Each row has a name. After each piece below comes the name of the row it's from, unless a question asks for something else. Each question is about the rows just above it.

Columns, left to right: B V C Y S P D R N
veben: [158 100 228  98  98  57 139 186 122]
bav: [144 137 129 136 124 178 117 109 129]
ner: [137 123 109 178 117 144 129 136 129]
Gode: [130 126  76  79 151 140 119 147  95]
Ful: [137 138  62 157 140 122 149 132 119]
femu: [107 142  88 139 141 129 106 104 137]
Kavi: [115 128 165  74 144 191 136 118 127]
lebo: [145 100 171 117 116  37 128 111 133]
Zol: [ 95 140  79 147 130  77 126 119 151]
Which column holds [178  79 157] top down?
Y
[151 119 126  77 130 147  79 140  95] is which row reordered?
Zol
Put [ 76  79  95 119 126 130 140 147 151] back in order: which row is it?
Gode
[ 88 165 171] is in which column, read top down?
C
Go on from [140 122 149] to the end of its row.
[132 119]
Which row holds these entries in another order? [109 117 123 129 129 136 137 144 178]
ner
Which column holds [ 98 124 117 151] top down?
S

Columns, left to right: M K E X
Pamo: [114 120 129 113]
Gop: [107 118 167 135]
Ful: [116 118 142 131]
Zol: [112 118 142 131]
lebo: [ 76 193 204 109]
Kavi: [107 126 167 135]
Gode: [107 128 149 113]
bav: [112 118 142 128]
veben: [107 127 149 113]
ner: [124 131 118 120]
Put [113 149 127 107] back in order: which row is it?
veben
After [131 118], its row goes on with
[120]
After [120 129], its row goes on with
[113]
After [ 76 193], its row goes on with
[204 109]

Columns, left to right: J Q T U F L
Zol: [ 77  29  89 157 112 126]
Ful: [ 82 176 106 192 140 127]
Gode: [107 140  82 192 176 127]
Put [ 82 106 127 140 176 192] back in order: which row is it?
Ful
Put [127  82 176 106 192 140] back in order: which row is it?
Ful
Put [140 192 127  82 176 107] back in order: which row is it?
Gode

Columns, left to right: Zupo tulor niz benas Veka Losif daz derun Pese
Kavi: [130 129 114 128 153 190 139 132 117]
ner: [126 129 114 128 152  97 154 125 128]
bav: [130 114 115 105 155 140 210 132  98]
[152 155] is in which column, read top down?
Veka
The rest of the row after [129 114 128 153]:
[190 139 132 117]
[190  97] is in which column, read top down?
Losif
[139 154] is in which column, read top down?
daz
The rest of the row after [210 132]:
[98]

Columns, left to right: W Z A H G
Teti: [121 129 128 125 130]
Pamo: [130 134 128 130 121]
veben: [127 130 127 128 129]
Kavi: [130 125 129 128 120]
Gode: [130 120 130 128 134]
bav: [132 125 129 128 114]
Put [120 128 130 130 134] back in order: which row is it?
Gode
Put [114 125 128 129 132] back in order: which row is it?
bav
Which row holds these entries in another order? [129 128 120 130 125]
Kavi

Columns, left to right: zoz zop ket nepeg
veben: [135 162  68 211]
Zol: [135  69 162 211]
femu: [135 163  68 211]
After [135 162  68], its row goes on with
[211]
Which column holds this, read top down? [162  68]
ket
Which row holds these entries in another order? [ 68 135 162 211]
veben
The rest of the row after [162  68]:
[211]

Columns, left to right: lipo gaf nodu minof pada fafad Dol dar
Pamo: [130 125 140 138 127 106 149 119]
lebo: [117 126 147 147 127 125 145 108]
Gode: [121 128 143 143 129 139 142 127]
ner: [129 125 145 152 126 164  93  53]
Kavi: [180 122 108 101 127  53 161 172]
Which column holds this, read top down? [125 126 128 125]
gaf
After [130 125], its row goes on with
[140 138 127 106 149 119]

Columns, left to right: fused vugur fibu Kelip segeg vif
Kavi: [ 85 150 138  52 134 124]
ner: [ 45 140 137 155 134 119]
lebo: [187  99  72 102 109 153]
femu: [123 107  46  86 113 177]
Pamo: [139 104  28 104 111 175]
Ful: [ 52 138  84 124 134 150]
Zol: [ 52 160 173 153 149  98]
Gop: [ 52 160  39 153 149  98]
Put [150 134 124  84 138  52] back in order: which row is it?
Ful
Which column holds [119 153 177 175 150  98  98] top down?
vif

Columns, left to right: Bubi Zom batu sito mavum
Pamo: [167 202 116 154 183]
lebo: [ 99 116 114 130 110]
Ful: [156 116 113  99 119]
veben: [139 111 132 144 167]
ner: [168 118 139 100 173]
Zol: [127  99 156 109  75]
Gode: [ 47 119  61 218 159]
Teti: [ 66 116  76 185 121]
bav: [121 133 129 149 150]
femu: [151 180 101 135 178]
Gop: [150 117 129 104 131]
Kavi: [183 201 116 167 154]
Put [159 218  61 119  47] back in order: which row is it?
Gode
Which column holds [139 156  61  76 129 101] top down?
batu
Put [116 154 183 167 202] back in order: which row is it?
Pamo
Go on from [116 114] to the end of its row.
[130 110]
Which column holds this, read top down? [151 150]
Bubi
[ 76 129] is in which column, read top down?
batu
Which row holds these entries in another order? [110 114 130 116  99]
lebo

Columns, left to right: Zenob kat bet nif poro
Kavi: [136 179 125 166  42]
ner: [151 196 123 166 124]
Ful: [144  71 159  66 132]
Gode: [166 178 124  86 125]
veben: [166 178 124 136 125]
bav: [143 118 145 107 121]
Zol: [ 43  98  36 222 114]
Teti: [150 196 166 123 124]
femu: [139 164 112 157 133]
Gop: [166 196 122 150 124]
Pamo: [173 193 127 142 122]
Put [123 124 150 166 196] back in order: which row is it?
Teti
Put [122 150 124 166 196] back in order: which row is it?
Gop
Which column holds this, read top down? [132 125 125 121 114 124 133 124 122]
poro
Which column holds this, read top down? [144 166 166 143  43 150 139]
Zenob
Put [ 42 136 179 125 166] back in order: which row is it?
Kavi

